In the rows, zero is written as 128.
These are runs of 7 systems, one row a step. Runs of the same system follow the same rule from any start.
Q159, path 1, 8 rows:
[[119 131 106 135 127 132 113 149 123 151 100 135 141 123 144 165 155 141
  137 117 134 169 113 124  96 143]
 [ 98  95 112 136 108 104 126 133 102 162 124 150 142 114 165 147 114 126
  115 128 133 111 139 125 112 157]
 [107 121 104 136 116 139 138 152 162 168 122 165 141 144 148 147 160 140
  102 110 125 151 102 115 143 144]
 [113 120 109 119  92  89 129 150 133 178  94 125 141 119 158 108 134 153
  138 112 127 113 109 139  89 134]
 [113 104 119 126 151 113 123 132 139 203 157 147 115 139 180 136 142 130
  137 121 142 157 124 129 124 118]
 [113  98 106 124 138 130 143 160 110 162 107 128 151 149 142 164 163 145
  143  70 112 119 120 120  83 127]
 [132 105 114 119 116 106 125 168 133 185 163 167 162 133 182 138 102 126
  115 109 107  89 115 117 129 131]
 [135 147 103 127 131 134  98 187 164 173 124 148 146 137 155 160 143 146
  138 113 119 165  76 110  89 125]]
Q143, path 2 (8 x 26):
[[158 139 122 121 167 122 130 105 128 128 160 118 161 144 139 150 129 116
  156  87 132 121 125 141 116 131]
 [130 127 110 144 133 128 134 110 108 100 136 137 172 129 126 170 116 110
  121 101 125 100 131 124 117 170]
 [119 138 110 151  95 135 125 151 149 109 130 160 158 123 124 148 100 123
   89 134 113 100 100 104 131 169]
 [112 153 120 153 110 127 108 145 181 126 133 130 102 129 118 112  95 135
  114 157 130 125  81 103  98 138]
 [ 87 119 135 157 151 131 111 114 141 133 141 111  62 133 119 123 108 125
  138 164 151 150 124 109  87 119]
 [ 81  74 142 136 144 155 140 145  87 129 110 120  72 136 113 141 148 133
  126 140 124 142 164 109 113 100]
 [140  96 150  90 114 148 135 198  88 142 102 128 115 124 128 115 146 149
  130 126  89 121 157 119 140  66]
 [203 162 146  76 147 138 103 167 123 128 131 109 148 123 134 118 140 138
  169 120 108 153 126 146 139  69]]
Q615, path 3 (8 x 26):
[[100 112 116 148 121 131 108 173 135 142 132 141 117 133 136 150  95 131
  117 134 115 107 104  90  79 132]
 [105 113 121 134 122 121 101 183 118 150 111 119 109 122 137 140 107 141
  140 138 116 121 113 106  59 113]
 [101 103 126 131 133 135  99 179 101 163 107 125  95 120 145 150 133 145
  144 146 126 163 135 110  79 102]
 [123 115 122 113 124 145 107 185  96 158  83 130 123 117 140 159 170 154
  144 128 120 183 135 124 102 105]
 [146 133 122 104 113 133  96 167 103 167  94 141 142  98 163 153 169 146
  141 146 132 203 139 141 137 117]
 [149 163 110 117 124 131 100 125 129 148  93 137 155 103 148 157 177 139
  144 139 153 222 123 153 142 145]
 [140 157 101 129 113 108 118  82 114 135  92 133 173  94 150 159 169 127
  138 129 166 193 137 169 144 184]
 [108 144  90 149 103 105 143  66 146 145 107 155 172 112 151 150 165 124
  105 119 167 169 120 156 163 209]]
Q159, path 4 (8 x 26):
[[123 128 133 123 114 112  97 137 104 146 114 124 116  97 149 126 116 131
  140 168 143 157 144 135 116 126]
 [105 101 125 135 135 147 133 123  95 131 116 144 121 123 133 163 158 126
  117 134 137 166 157 124 142 139]
 [120 113 119 121  91 125 155 136 109 125  97 148 162 120 128 129 147 134
  100 111 114 105 140 136 158 150]
 [148 154 119 111 103 107 126 123 163 160 125 146 153 116 156 102 141 137
  120 131 135 149 110 152 166 138]
 [128 143 113 127 141  99 120  93 129 157 107 101 136 122 148 131 153 137
  166 115 157 166 122 158  93 140]
 [102  92 115 145 160 112 150  81 106 147 155 131 138 147 149 156 130 109
  131  94 146 109 148 136 116 155]
 [122 127 106 136 131 139 166 133 171 128 143 150 161 166 120 140 143 131
  101  70 107  87  90 113 137 149]
 [143 157 120 122 109  92 116 148 187 158 142 118 135 134 144  84  93 142
  140 119 120  88  72 129  93 121]]
Q742, path 5:
[[121 100 135 130 164 129 138 116 107 130 157 117 120 148 130 140 119 115
  142 104 128 106 146 124 113 115]
 [127 108 126 130 134 155 138 158 118 120 145 155 141 144 125 159 129 122
  105 110 103 109 130 102 145 125]
 [155 153 125 121 106 131 109 173 145 122 128 143 154 119 130 131 105 133
  119 133 105 113 100 115 126 128]
 [140 160 129 141 138 118  88 127 144 114 138 109 117 114 125 132  94 124
  152 156 140 144 107 124  87 132]
 [ 87 111 124 162 139 138 120 107 101 105 115 115  98 122 111 155 122 119
  128 150 147 145 143 116  94 149]
 [ 88  96 125 133  91 143 137 151 104 137  92 157 113 111 129 136 148 137
   90 154 123 147 150 117 158 138]
 [149 144 133  92  90 119 120 165 133 157  87 129 132 106 143  93 155 157
  134 142 118 157 123 147 150 100]
 [165 145 141  99 153  99 113  96 108 141 128  84 129 118 142 105 134 128
  184 123 148 148 148 169 108 100]]
Q742, path 6, 8 rows:
[[135 115 128 130 123 109 101 130  98 146 163 156 147 103 172 150  84 105
  119 156 133 123 151 127 143 145]
 [131 151 108 137 140 159 115 155 147 128 107 136 142 138 119 175 167 141
  133 110 127 183  95 115 109 136]
 [118 125 112 134  86  81 108 122  96 137 104 124 155  89 156 130  91 126
  130 143 138  98 136 142  94 169]
 [108 125 118 141 155 139 109 127 151 176 143 148 103 133 156 155 156 129
  132 145 155 206 118 122 133 128]
 [103 104 105 123  97 105 149 138  91 143  61 111 152 121 133 134 156 151
  140  90 121 104 134 143  80 147]
 [132 103 131 112 137 105 111 136 122 202 173 162 127 121 197 128 117 118
  127 144 140 153 148 136 159 113]
 [145 136 108 114 156 140 136 154 128 143  99 109 159 155 126 163 183 150
  162  60 115 146 103 132  81 114]
 [135 103 121 126 128  85 109 119  85 155 170 145 170 108 183 151  70 101
  135 126 131  82 154 137 113 154]]
Q424, path 7 (8 x 26):
[[114 132 131 147  98 125 127 126 126  85 119 126 125 115 103 120  85 119
  105 152 121  82 123 114 117 151]
 [116 125 141 130 115 145 133 151 169 140 147 155  94 136 127  99 123 133
   94 158 120 136 112 107 171 108]
 [119 138 141 123 120 125 136 132 146 116  94  85  88 133  96  80 137 151
  148 133 126 119 111 133  94  96]
 [118  90 159 109 131 138 136 131  77 125 122 120  91 116 125 110 132 127
  129 156 123 134 185 134 155  89]
 [150 131 134 111 136 174 157 148 119  81  98 121 144 147  82 141 176 138
  123  91 100 128 133 124 155 107]
 [195 165 152  98 123 119 120 112 119  85 147 114 160 107 117 100  99 112
  141 135 119 102 144 153 170 115]
 [146 158 141 139 185 153 131  74 164 106 177 124 107 149 107 132 143 107
  137 135 155 178 124 133 170 123]
 [100 139 127 167 124 123 136  60 118  57 112  99 117 118  81 128 101 109
  122 146 153 104 137 132 108 177]]
Q620, path 8, 8 rows:
[[117 115 131 138 138 144 115 175 158 146 179 159 109 150 138 135  87 122
  106 136 104  98 101  84 121 110]
 [133 135 128 123 119 131 105 194 125 115 104 103 121 128 109 127  99 146
  147 126  99  95 100 103  57 100]
 [125 110 148 130 150 137  78 165  89 136 150 124  84 110 143 147  85 119
  150 179 130 153 153 106  96  92]
 [119 120 136 130 137 192 115 183  94  89  91 130 105 129  87 174 160 139
  122 142 105 172 141  94 121 102]
 [163 142 139  98  82 140  89 173  79 112  86 143 147  70 138 137 130 136
  123 183 117 171 161 135 169 120]
 [153 177 128 115 137 153 101 130 157 136 103 132 116 115 125 137 185 145
  139 159 152 244 115 142 163 116]
 [134 147 117 119 115 111 131  68  83 109  57  95 156  93 122 141 184 134
  155 126 166 188 164 183 134 165]
 [110 117 114 139 129 126 159  50 130 150 140 169 146 122 155 144 177 111
   96 133 169 185 161 158 221 180]]
Q424, path 9 (8 x 26):
[[ 96 104 101 144 143  99 168  82 148 167 139 130 144 160 151 132 150 127
  126  72 144 101 116 141 110 160]
 [100  83 112 137 130  89 152 116 118 167 157 138 150 146 164 131 103 117
  123  85 123  54 130 126 100 149]
 [110  89 115 135 154 123 143 161 150 181 178 151 135 171 160 145 111 126
  123  78 105  75 101  98  99 115]
 [129 110 123 132 154 113 106 177 130 156 166 117 122 150 148 140  75 127
  155 103 105  71  97  97  46  99]
 [120 101 134 137 165 149  79 203 107 153 170 142  98 138 150 171  82 122
  143 146 109 128 125  79  70  85]
 [134 138 122 138 134 168  69 226 112 109 112 131 115 120 114 184 104 139
  138 151  96 147 102  77  54 105]
 [164 160 133 114 100 151  44 220 109 123 108 142 124  75 139 156  96 139
  136 202 111 186 120 103 109 104]
 [155 184 122 116 114 158  61 178 135 125  71 126 113  86 125 156 164 154
  149 187 140 252 107 127 116 113]]
Q620, path 10, 8 rows:
[[109 117 128 133  94 137 107 200 120 120 105 135 112 116 117 131  93 146
  114 151  98  99 111  91  85 116]
 [121 119 143 121 121 136  86 192 119 155 120 126  81 111 141 121 108 144
  139 177 120 157 128 107  97  82]
 [127 114 143 112 142 162 109 173  83 125  87 107  95 119 114 150 163 147
  155 142 119 181 153 120 100  80]
 [156 117 146  98 128 159 109 155  61 118 105 138 136  97 136 160 158 128
  133 153 122 185 182 137 172 104]
 [175 171 125 102 125 165 117 142 130 116 103 150 165 112 124 156 186 135
  125 132 128 210 130 143 193 127]
 [171 188 111 115 112 106 110  78 130 118  91 117 182  91 139 138 165 126
  151 131 164 193 126 179 152 174]
 [107 148 100 157 140 109 139  29 150 136 128 136 145 124 143 152 165 111
  124 127 187 190 131 162 155 201]
 [ 73 113  91 160  90 102 190  56 145 134  97 147 164 135 128 128 166 126
   87  89 152 106 123 150 154 216]]
Q615, path 11 (8 x 26):
[[147 162 126 131 112 134  93 154 130 100 113 125 139 106 114 140 105 130
  134 154 122 140 112 118 110 136]
 [108 133 132 146 111 124 101 117 107 109 104 119 105  99 118 133 110 125
  129 177 147 153 141 127 108 147]
 [ 85 114 121 141  99 136 144 124 120 119  73 121 105 121 106 125 161 145
  112 141 135 147 134 128 122 142]
 [112 110 127 106  88 104 150 134 128 170  89 127 119 116 146  87 158 152
  119 127 129 131 135 149 144 118]
 [138 135 131 108 147 113 140 110 167 180 140 120 116 145 150  94 165 140
  147 109 142 160 114 153 146 102]
 [163 134 126 107 175 119 142  90 118 139 148 108 158 147 141 140 158 121
  168  77 139 138 140 160 131 116]
 [150 119 122 127 161 143 139 104 111 118 174 161 175 142 144 177 135  97
  115  99 129 131 149 131 177 151]
 [157 163 110 137 109 139 123 139 155  95 150 163 190 127 121 156 105 115
   96 116 111  99  94 113 154 171]]
Q143, path 12 (8 x 26):
[[102  94 124 128 109 130 131 159  83 127  89 125 125 117 126 144 132 137
  125 126 115 110 148 118  98 127]
 [150 130 136 107 119 142 107 190 130 148 136 155 132 120 146 130 122 135
  118 145 105 141 122 113 149  97]
 [156 166 125 117 144 126  99 137 140 130 109  99 132 124 123 131 142 141
  169 122 133 166 104 140  88 112]
 [131 122 127 135 146 117  99  98  77 124 135 125 135  99 148 164 114 105
  148 153 154 161 166 142 120 149]
 [107 115 106 134  98 148 139 148 110 131  84 162 155 116 128 169 172 139
   95 123 122 162 136 122 152 162]
 [134 142 116 109  68  90 111 165 146 175  99 141 145  98 165  93 117 150
  121 146 120 119 106 139 123 134]
 [137 153 120 133 163 116 104 109 179 182 168 134 115 138 165 126 136 126
  150 134 159 187  99 137 128 120]
 [ 86  93 105 149 156 105 140  80  91 155 111 103 126 138 146 158 154 126
  158  92 158 137 149 145  70 156]]
Q885, path 13:
[[161 184 128 108  86 118 129 139 178 109  93 107 141 117 103  76 133 152
  133 131 118 122  87 143 135 123]
 [130 125 146 120 109  98 107  89  98 135 136 128 107  84 154 100 100 112
  127 193 159 152 175 156 165 132]
 [109 132 134 146 140 167 170  76 130  65 103 115 116 146  66 135 175 123
  110 115 137 147 143 131 165 146]
 [115  91 121 113  71  94 170 132  95 136  98 140 170 116 141 103 124 134
   98  98 103  46 150 145 146 153]
 [140 137 132 123 159 113 160  80 201 170 203 151 126 167 154  88 132 115
  115 104 143 122 105 142 188 119]
 [138 153 121 141 151  78 125  49 121 101 127  63 139 126 119 114  99 114
  185 104 160  92 125 162  55 154]
 [ 72  62 125 175 166 144 132 103  80 119 182 160 112 141 139 194  92  86
  100 135 139 106 170  94 123 162]
 [ 99 132  99 155 123 153 161 174 194 115 123 140 140 181  89 142 133 147
   99  66  89  66  49  80  79 140]]
Q885, path 14 (8 x 26):
[[ 85 104 116 142  99  90 113 138 129 181 116 135 106 111 166 116 105 140
  125 153 143 123 123 127  88 143]
 [ 87 111 134 143 163 147 140 121 155 151 131 115  64 159 114 117 158 140
  136 129 144 168 120 117 112  97]
 [117  94 143 111 128 125 138 159  81 129  92  87 106 132 114 114 136 148
  156 108 106  97 151 129  76  86]
 [154 101 157 101 166 160 129 172 115 140 177 144 111 151 134 128 127 120
  127 122  97 120 150 109 167  63]
 [202 181 141  98 142 140 108 154 139  82 131  99 160 130 100 122 113 129
  162 111 102 111 106 131 117  96]
 [169 151 139 124 118 128  75 137  92  99 156 151 155  82 147 157  72  98
  122 186 132 141 153 126 159 146]
 [130 181 112 154 103 169 119 121 165  61 104 151 145 115  83 159 141 124
   90 155 133 170  97 111 160 178]
 [ 97 132 107 133  31  92 128 135 126 143  62 151 146  74 144 100 123 147
   90 167 133 124 123 141 140 184]]

Which system made each of these runs?
path 15, 2 rows:
[[168 148 135 113 175 149 119 140 118  99 132  91 140 152 102 150 137 130
  173  88 113 124 120 127  84  93]
 [140  99 145 124 144 146 106 139  59 108 156 149 133 108 142 171 101  99
  121 156 122 135 185 118 155 122]]
	Q615
path 16, 2 rows:
[[130 136 116 130 137 134 115 175 152 141 128 119 131 148 125 139 122 141
  142 101 110 111  86 106  73 111]
 [134 127 132 140 163 129  87 144 109 123 162 120 116 126 137 161  81 112
  154 145 129 128 129 107  78 118]]
	Q143
path 17 (2 x 26):
[[133 123 122 130 124 108 125 105 121 136 152 142 150 118 152 134 104 113
  122 130 138 111 139 137 141 151]
 [126 149 111 142 132 143 130 120 160 121 121 136 142 140 118 148 151 131
  123 111 135 149  98 122 126 150]]
	Q159
path 18, 2 rows:
[[105 119 125 137 103 137 164 113 146 113 111 140 127 135 106 111 151 131
   90 124 125 116 127 128 169 148]
 [137 138 133 111  99  97 147 116 162 141 127 121 136 128 134  68 119 138
  121 119 125  89 111 148 146 123]]
	Q615
path 19:
[[113 125 147 129 140 118 101 135 150 164 148 114  63 124 144  91 109 133
  144 174 147 157 124 124 115  87]
 [ 85  96 133 139 134 154 133 146  89 112  75 101  82 131  96 143 159 146
  138 135 129 152 148 116  85 110]]
	Q424
path 20:
[[145 116 130 105 121 139 133 166 127 155 136 156 146 134 149 132 141 134
  117 116 107 127 131 123 158 107]
 [172 158 127 109 137 120 110 149 136 131 130 114 160 127 134 129 120 133
  156 108 115 121 107 136 106 115]]
	Q742
path 21 (2 x 26):
[[140 149 139 125 136 140  96 180 151 121 128 108  97 132 112 118 103 140
  145 147 112 128  96 104  82  88]
 [113 113 149 140 141 132 100 136  84  96 126  97  87 113 109 135  86 120
  149 165 129 118 153 111  78 109]]
	Q742
path 22:
[[125 123 129 136 133 112 135  79 121 125 151 133 133 122 140 126 117 108
  124 132 148 121 147 143 146 151]
 [115 127 115 137 130 146 156 119 155 128 125 143 136 151 117 137 164 133
  107 104 130 140 112 125 152 142]]
	Q742
path 23, 2 rows:
[[132 133 131 123 129 133 106 141 107 127 106 119 121 111 131 141 137 134
  144 147 134 165 138 133 114 120]
 [128 121 130 119 124 152 128 153 106 121 103 138 129 121 120 149 155 137
  122 132 120 158 143 124 144 120]]
	Q885
path 24:
[[144 149 120 124 157 152 112 155 152 141 127 122 128 147 126 154 157 141
  151 108 127 172  98 118 105 109]
 [138 126 122 126 129 115 104 120  68 116 107 113 155  98 140 164 121 120
  152 131 139 136 159 143  99 150]]
	Q620
path 25:
[[133 129 128 126 144 131 133 113 153 152 161 146 125 138 149 125 140 122
  121 127 138 151 124 131 164 125]
 [131 137 117 124 127 123 136 128 122 122  97 103 146 133 116 132 150 142
  148  95 124 120 116 138  91 131]]
	Q159
path 26, 2 rows:
[[115 143 123 151 116 125 110  97 117 100 116 130 126 102 120 145 115 116
  120 165 152 154 137 131 130 166]
 [101 133 113 148  92 133 137 119 149 124 103 153 129 116 123 128 145 134
   93 148 139 148 118 127 158 166]]
	Q424
path 27, 2 rows:
[[156 162 153 120 139 136 113 123 144  88 139  97 101 123  98  93 104 124
  146 156 127 127 122 130 130  95]
 [134 139 156 134 147 147 123  97 116  71 130  93  88 123  84 112 114 116
  140 159 138 134 149 130 132 110]]
	Q620
path 28:
[[154 125 138 119 157 159 115 161 128 124 180 159 137 141 136 156 109 110
  116 128 107 127 130 104 160 106]
 [159 164 118 130 119 147 108 164 131  81 111 122 163 125  99 157 112 129
  133 117 104 110  99 111  99 138]]
	Q742
path 29:
[[ 99 125 123 137 104  95 141 110 163 155 120 120 106 130 136  82 120 139
  121 135 141 106 107 138 115 135]
 [ 95 104 142 136 150 114 142  89 130 142 141 102  74 141 127  96 123 124
  140 138 149 124 144 134 114 108]]
	Q885
path 30, 2 rows:
[[163 164 123 113 115 142 128 173 189 133 141 149 154 145 123 114 129 141
  113 108 101 114  72 115 149 115]
 [160 169 132 118 111  85  78 116 137 143 134 111 130  87 156  99  84 125
  158 176 152 148 122 154 112 132]]
	Q885
